j263: [-17 -48 -59  65 -59 -35 -15]
j457: [-81 -17 -48 -59 -35  65 -15]
j484: [ 50 -18  70  67  76 -52 -62]
back: [ 65 -35] -> j457
back: [-15  65 -35 -59 -48 -17] -> j457
back: [-15 -35 -59  65 -59 -48] -> j263
back: [ 65 -35 -59 -48 -17 -81] -> j457
back: [-15  65 -35 -59] -> j457
back: [ 70 -18  50] -> j484
Table of tags by key:
[65] -> j900
[-19] -> j855
[66] -> j266
[-48] -> j845
[-17] -> j140
[-18] -> j516
[-49] -> j882
key j263 2:  -> j845

j991: [-124   71    9   16  -22]
j964: [-40  21  87 -22  16]
j272: [-49  37  91  16  42]
j844: [82 41 57 16 23]
Table of tags by key:
[82] -> j564
[90] -> j660
[91] -> j110
[-124] -> j70
[-48] -> j443
[16] -> j610
[-49] -> j949
key j272 1:  -> j949
[-124   71    9   16  -22] -> j991
[-40  21  87 -22  16] -> j964
back: [16 91] -> j272
back: [87 21] -> j964
[-49  37  91  16  42] -> j272

j796: [ 38 -20  -6 -51   9  62 -37]
j229: [ 29 -14  -3 -38   1  49 -31]
j164: [ 0  4  8 30 -4 -2 32]
j676: [-4  3 11 12 -5 -9  4]
j726: [-1  1 12 26  2 -5 23]
j588: [-50  33 -14 -67 -12 -97 -46]
j596: [-1  2 11 29 -5 -2 21]
j944: [-46  31 -12 -61 -11 -89 -43]
j302: [ 0  1  7 26  2 -4 24]
back: [-2 -4 30  8  4] -> j164
[ 0  1  7 26  2 -4 24] -> j302
Table of tags by key:
[-5] -> j982
[38] -> j607
[11] -> j417
[10] -> j654
[-6] -> j961
key j796 3:  -> j961
back: [-4 30  8  4  0] -> j164
[-1  1 12 26  2 -5 23] -> j726

j5: [  3  26   3  29  12   3   9  -4  -2   5 -13   3  -5 -15 -10  -9 -31  10
  -3   9 -13 -16  -3  18 -15 -19 -17 -17  20  16  42  -8   4  14  25   9
 -13 -21  -7 -20 -15  -5   5 -33 -34  34  -3  30 -23]
j325: [-35  -5 -13 -40  -5  15 -15   4  -5  -1 -18  12  23 -14 -26 -15  19   7
  26  19   8  -8  15 -17 -10   5   3   7  10 -10 -15  36 -26 -16  21   3
 -14  11 -15 -42  19 -31  18 -18  16  -3  18  17 -29]
j630: [-15  -7  -3 -21  -1   8 -15  -2  -6   1 -11   6  11  -4 -18 -10   9   3
  19   3   8  -8   4 -11  -8   1   1   1   5 -12  -4  21 -13  -7   7  -3
 -11   8 -13 -24   8 -19  13  -8   5  -5  12   8 -11]
j556: [-22  -8  -6 -26  -5  10  -8   6 -10   4 -15   6  14  -5 -18 -10  16   3
  17  14   4  -7   7  -9 -18   3   3   6   6 -13 -11 -26 -89   5  17  48
 -20  13 -44 -28   9 -23  11  -7   9   0  15   8 -18]
j204: [  5 -42  -9 -55 -13   5  -5   5  10  -6  17   1  -1  12  27  24  46 -28
  -1 -32  23  34  -1 -31  47  54  19  21 -42 -43 -89   5 -20 -26 -44 -11
  17  48  13  44  26  -1 -15  59  79 -69   6 -74  56]
j60: [ 23  -4   4  33   5  -1   2 -10   7  -2  11 -21 -12  20   6  15 -15  -8
 -18 -32  -1   7  -5  15   7  -7  -1  -4 -11  -5  19 -26  23  17 -19  -2
   7   2   7  23 -14  24  -7   4  -3   8  -5 -19  20]
key -> tag
[3] -> j165
[-2] -> j116
[1] -> j208
[-3] -> j445
[48] -> j834
key j630 36:  -> j445
[ 23  -4   4  33   5  -1   2 -10   7  -2  11 -21 -12  20   6  15 -15  -8
 -18 -32  -1   7  -5  15   7  -7  -1  -4 -11  -5  19 -26  23  17 -19  -2
   7   2   7  23 -14  24  -7   4  -3   8  -5 -19  20] -> j60
back: [ 13  48  17 -11 -44 -26 -20   5 -89] -> j204

j76: [ -5  21  23   4 -31 -94  -4  11 -49   0 -25 -45   0 -32]
j547: [-47  -2 -39   0  48  45  26   8   8   0  41  41 -21   0]
j797: [-46   0 -56  32 -27   0  27   0 -47  10   0   0 -13  17]
j904: [ -3   0   0   0 -29   0  -4  10 -47  29 -27 -45  17 -32]
j749: [  3   0   3  -9  60  85 -20   0  40 -38  45  27   0   3]
j592: [ 34 -12  17 -24   5  78 -16   0  40 -29  19   6 -15 -18]
tags:
[0] -> j622
[-31] -> j569
[-32] -> j893
[-1] -> j983
[-33] -> j69
key j76 14:  -> j893
[-47  -2 -39   0  48  45  26   8   8   0  41  41 -21   0] -> j547

j740: [ -7  34  26 -50 -13  44  -4   8 -50 -78 -42   5  58  11 -34  75 -46 -34
  11  -4 -31 -25]
j792: [ -38   22  -44   42   23  -34   29  -21  -14    9   11  -13  -45    5
    6 -112   35  -71  -14   32    6   32]
j386: [ 47 -62  -2  36 -57  17 -16  19  42  35  27   9 -12  39  31  38  41  76
  56 -39  31  16]
j98: [-40  39   8 -45  -4  52  14   4 -58 -49 -21  15  40 -11 -28  71 -73 -57
 -17 -23 -32 -22]
j950: [-42  29 -13 -30  50  -6  26 -49 -41  25  71  15 -11 -57 -28 -73 -21  40
 -35  18 -52  14]
j557: [  6  32  37 -56 -13  35 -18   9 -37 -85 -54   3 -29  15 -33  70 -31 -18
  19   6 -32 -30]
j745: [ 49 -62  -2  39 -54  16 -13  17  38  35  31   8 -18  40  31  35  40  77
  54 -37  33  18]
j839: [  6  32  37 -56 -13  35 -18   9 -37 -85 -54   3 -29  15  19  70 -31 -18
  19   6 -32 -30]
j32: [ 24 -58   5  12 -67  12 -37  28  66  32   6  19  17  27  38  39  43  68
  56 -48  15   5]
j985: [ 24  17  52 -66 -11   9 -43  14   3 -73 -65   0  74  11 -19  58  -2  22
  27  15 -32 -37]
j144: [  6  32  38 -55 -13  34 -18  10 -37 -85 -56   2  64  16 -34  71 -28 -16
  19   6 -31 -30]
j298: [ 15  25  43 -58 -13  28 -26  10 -25 -85 -60   2  69  17 -30  67 -20  -4
  23  11 -32 -33]
key -> tag
[-18] -> j37
[49] -> j409
[6] -> j134
key j557 1:  -> j134
[ 49 -62  -2  39 -54  16 -13  17  38  35  31   8 -18  40  31  35  40  77
  54 -37  33  18] -> j745
[  6  32  38 -55 -13  34 -18  10 -37 -85 -56   2  64  16 -34  71 -28 -16
  19   6 -31 -30] -> j144
[-42  29 -13 -30  50  -6  26 -49 -41  25  71  15 -11 -57 -28 -73 -21  40
 -35  18 -52  14] -> j950
back: [-57 -73  71 -28 -11  40  15 -21] -> j98

j201: [ 67  37  97  22 -16  -6  -2]
j199: [-37  -6 -16 -18  12  38  -2]
j239: [ 79  37  22  97 -56 -69  29]
back: [ -2  38  12 -18 -16  -6] -> j199
back: [97 22 37] -> j239
key -> tag
[97] -> j898
[-18] -> j638
[96] -> j487
[-17] -> j332
key j239 4:  -> j898
[ 67  37  97  22 -16  -6  -2] -> j201
back: [-16  22  97] -> j201
back: [ -6 -16  22  97] -> j201

j508: [ -18  100    3 -106   71  -83]
j39: [  6 -43  44  43   1 -53]
j818: [-26 -56   1  44 -53  43]
j537: [-25 105 -36 -85  52   9]
j632: [ 34  -6  57  17  30 -95]
key -> tag
[43] -> j976
[-53] -> j155
[42] -> j722
[44] -> j763
key j39 4:  -> j976
[  6 -43  44  43   1 -53] -> j39
back: [  71 -106    3] -> j508
back: [ 43 -53  44   1] -> j818

j446: [-51 -54 -51  57  51  57]
j847: [-48 -47 -48 -47 -47 -46]
j548: [-19 -19 -20 -24 -16 -23]
j802: [-40 -35 -41 -43 -41 -43]
j387: [-44 -45 -47 -49 -46 -50]
j451: [13  7 19 18 16 15]
j65: [-53 -44 -51 -53 -51 -54]
j650: [47 51 45 49 82 91]
j782: [57 42 56 59 54 59]
j867: [-24 -21 -27 -28 -26 -27]
j466: [47 46 47 50 45 49]
tags:
[47] -> j880
[48] -> j521
[45] -> j442
[-48] -> j879
[-51] -> j166
[-47] -> j433
[46] -> j700
[-20] -> j808
[49] -> j684
key j466 3:  -> j880
back: [-51 -53 -51] -> j65
back: [49 45 50 47] -> j466
back: [-50 -46 -49 -47 -45] -> j387

j686: [ 44 -38 -58 -14 -13]
j411: [ 44  -8 -58 -14 -34]
j301: [ 44 -38 -58 -14 -34]
back: [-8 44] -> j411
[ 44 -38 -58 -14 -13] -> j686

j948: [-52 -42 -38 -22  93  55  41  38]
j888: [ 24  69 -38  31  71  16 -13 -48]
j296: [ 24  -2  49 -26  43 -69  13 -48]
j959: [-51 -67 -63 -62 -58 -54 -74  67]
j931: [ 62  57  64  39  67  36  45 -64]
j90: [ 56  62  67  40 100  54  47 -66]
j105: [-38 -52 -42 -21 -58 -69 -53  40]
j577: [ 8  3 43 -1 15 68 52 67]
tags:
[8] -> j121
[43] -> j760
[-38] -> j753
[52] -> j710
key j577 3:  -> j760
back: [-42 -52 -38] -> j105

j828: [ 89  88  88  88  88 -68  90]
j824: [-97 -98 -97 -96 -98 -68  90]
j276: [102 103 103 103 102 -78 103]
j217: [-112 -113 -112 -111 -112   81 -112]
j957: [110 111 109 109 111 -80 110]
j591: [-33 -34 -35 -35 -33  30 -35]
j505: [-35 -33 -31 -31 -35  40 -33]
j326: [ 83  81  81  81  83 -65  83]
j206: [ 74  75  73  74  75 -25  73]
j102: [-48 -50 -52 -51 -47  38 -52]
j441: [19 75 73 23 20 44 14]
j993: [ 67  66  66  66  67 -32  66]
[ 89  88  88  88  88 -68  90] -> j828
key -> tag
[-50] -> j88
[75] -> j212
[-47] -> j827
key j102 5:  -> j827
[ 74  75  73  74  75 -25  73] -> j206
back: [ 66 -32  67  66  66] -> j993
[-33 -34 -35 -35 -33  30 -35] -> j591
[-48 -50 -52 -51 -47  38 -52] -> j102

j776: [  1  -3  -8   0  13  20   7   6  -6   6  -3  12 -15   1  12  19  46   9
 -22 -21  -4  -4   4  20 -26  -2  19 -58  -4 -35  -4   1   2 -11 -19  19
  33  11  11   3 -25 -31  21 -38   6   7 -28  -6  -2   1 -39  17]
j699: [ -39    1  -52  -49  -41  -64   40   50   18   20    0  -49  -75  -48
  -16  -28   20   11   17    5    2   79   -9  -11   22   -2    1   18
  -18  -56   27  -28   16   45 -100   16   40  -10  -28   -9  -64    9
   41   -6   37  -56  -39   42    5  -14  -16    0]
j496: [ -39    1  -52  -49  -41  -64   40   50   18   20    0  -49  -75  -48
  -16  -28   20   11   17    5    2   79   -9  -11   22   -2    1   18
  -18  -56   27  -28   16   45 -100   16   63  -66  -22  -42    0   -7
   68   13   -9  -19   24   37   22  -53  -43  -40]
j470: [-19  45  -5   0  11  -7  18  16  21  -5   0   4 -14 -18  -5  22   2   3
   5  11   6   7  24 -22 -32 -44  -1 -12  -1 -25   0 -21 -29  22 -26  13
 -30 -11 -23   8   1 -26  33 -22 -17  22 -17  17  12  -6 -23 -13]
j353: [-16 -57 -40 -91 -37  17  77  24 -56  49  41  17 -21 -40 -35  59  35  10
  31  15  23  34  24  15 -11 -66   9 -28   3 -73  12 -32 -27 -21 -30  43
  40 -10 -28  -9 -64   9  41  -6  37 -56 -39  42   5 -14 -16   0]
Table of tags by key:
[2] -> j902
[-19] -> j334
[10] -> j82
[3] -> j224
[11] -> j390
[9] -> j455
key j470 18:  -> j224
back: [16 18 -7 11  0 -5 45] -> j470
[ -39    1  -52  -49  -41  -64   40   50   18   20    0  -49  -75  -48
  -16  -28   20   11   17    5    2   79   -9  -11   22   -2    1   18
  -18  -56   27  -28   16   45 -100   16   63  -66  -22  -42    0   -7
   68   13   -9  -19   24   37   22  -53  -43  -40] -> j496

j497: [-29 -28 -33 -29 -27 -30   6 -24 -25  -4   3 -25 -25 -33 -28   5 -29   6
 -26   7 -24 -28 -26 -27  -6   7 -25  -9 -26 -25 -25 -20 -29   4 -32   1]
j727: [ 64  69  49  70  62  59 -22  96  81 -29 -20  84  82  65  28 -14  52 -41
  72 -30  93  44  44  72 -18 -21  73   1  72  75  87  27  61 -30  38 -15]
j725: [29 30 31 29 27 28 -1 30 28  6  0 30 30 31 26 -1 26 -2 27 -2 30 24 23 28
  9 -1 28  7 27 27 30 17 28  1 28  6]
j626: [ 64  69  49  70  62  59 -22  96  81   7 -20  84  82  65  28 -14  52 -41
  72 -30  93  44  44  72   5 -21  73   1  72  75  87  27  61 -30  38 -15]
j635: [ 30  26  26  22  20  26  -4  33  24 -11  -1  29  29  23  15  -2  25 -13
  22  -8  31  22  26  22  -5  -5  23   7  22  22  30  20  21  -9  18  -2]
key -> tag
[26] -> j117
[72] -> j869
[28] -> j866
key j727 15:  -> j866
[29 30 31 29 27 28 -1 30 28  6  0 30 30 31 26 -1 26 -2 27 -2 30 24 23 28
  9 -1 28  7 27 27 30 17 28  1 28  6] -> j725
[ 64  69  49  70  62  59 -22  96  81 -29 -20  84  82  65  28 -14  52 -41
  72 -30  93  44  44  72 -18 -21  73   1  72  75  87  27  61 -30  38 -15] -> j727
[ 64  69  49  70  62  59 -22  96  81   7 -20  84  82  65  28 -14  52 -41
  72 -30  93  44  44  72   5 -21  73   1  72  75  87  27  61 -30  38 -15] -> j626

j281: [ 3  8 -6 -4 25  3 13]
j651: [ 3  5  7 -2 78  1  9]
j181: [ 3  6  7  3 18  2 16]
j620: [12 17 -1  0 33 -1 16]
j392: [ 2  2  2  6 32  4 20]
j7: [  2   3   7  -6 116  -2   9]
j24: [ 3  6  7  3 18  2 21]
j849: [10 16  0  3 99  1 18]
j307: [  4   5  -9  -5 102   2   5]
j185: [ 1  3  0  3 75  2 21]
j295: [ 2  3  2  3 56  2 30]
j73: [ 1  2  2 -6 53 -2 21]
key -> tag
[20] -> j391
[18] -> j381
[6] -> j911
[9] -> j77
key j392 7:  -> j391
back: [-6  7  3] -> j7
[ 3  6  7  3 18  2 21] -> j24
[ 1  2  2 -6 53 -2 21] -> j73
[  4   5  -9  -5 102   2   5] -> j307

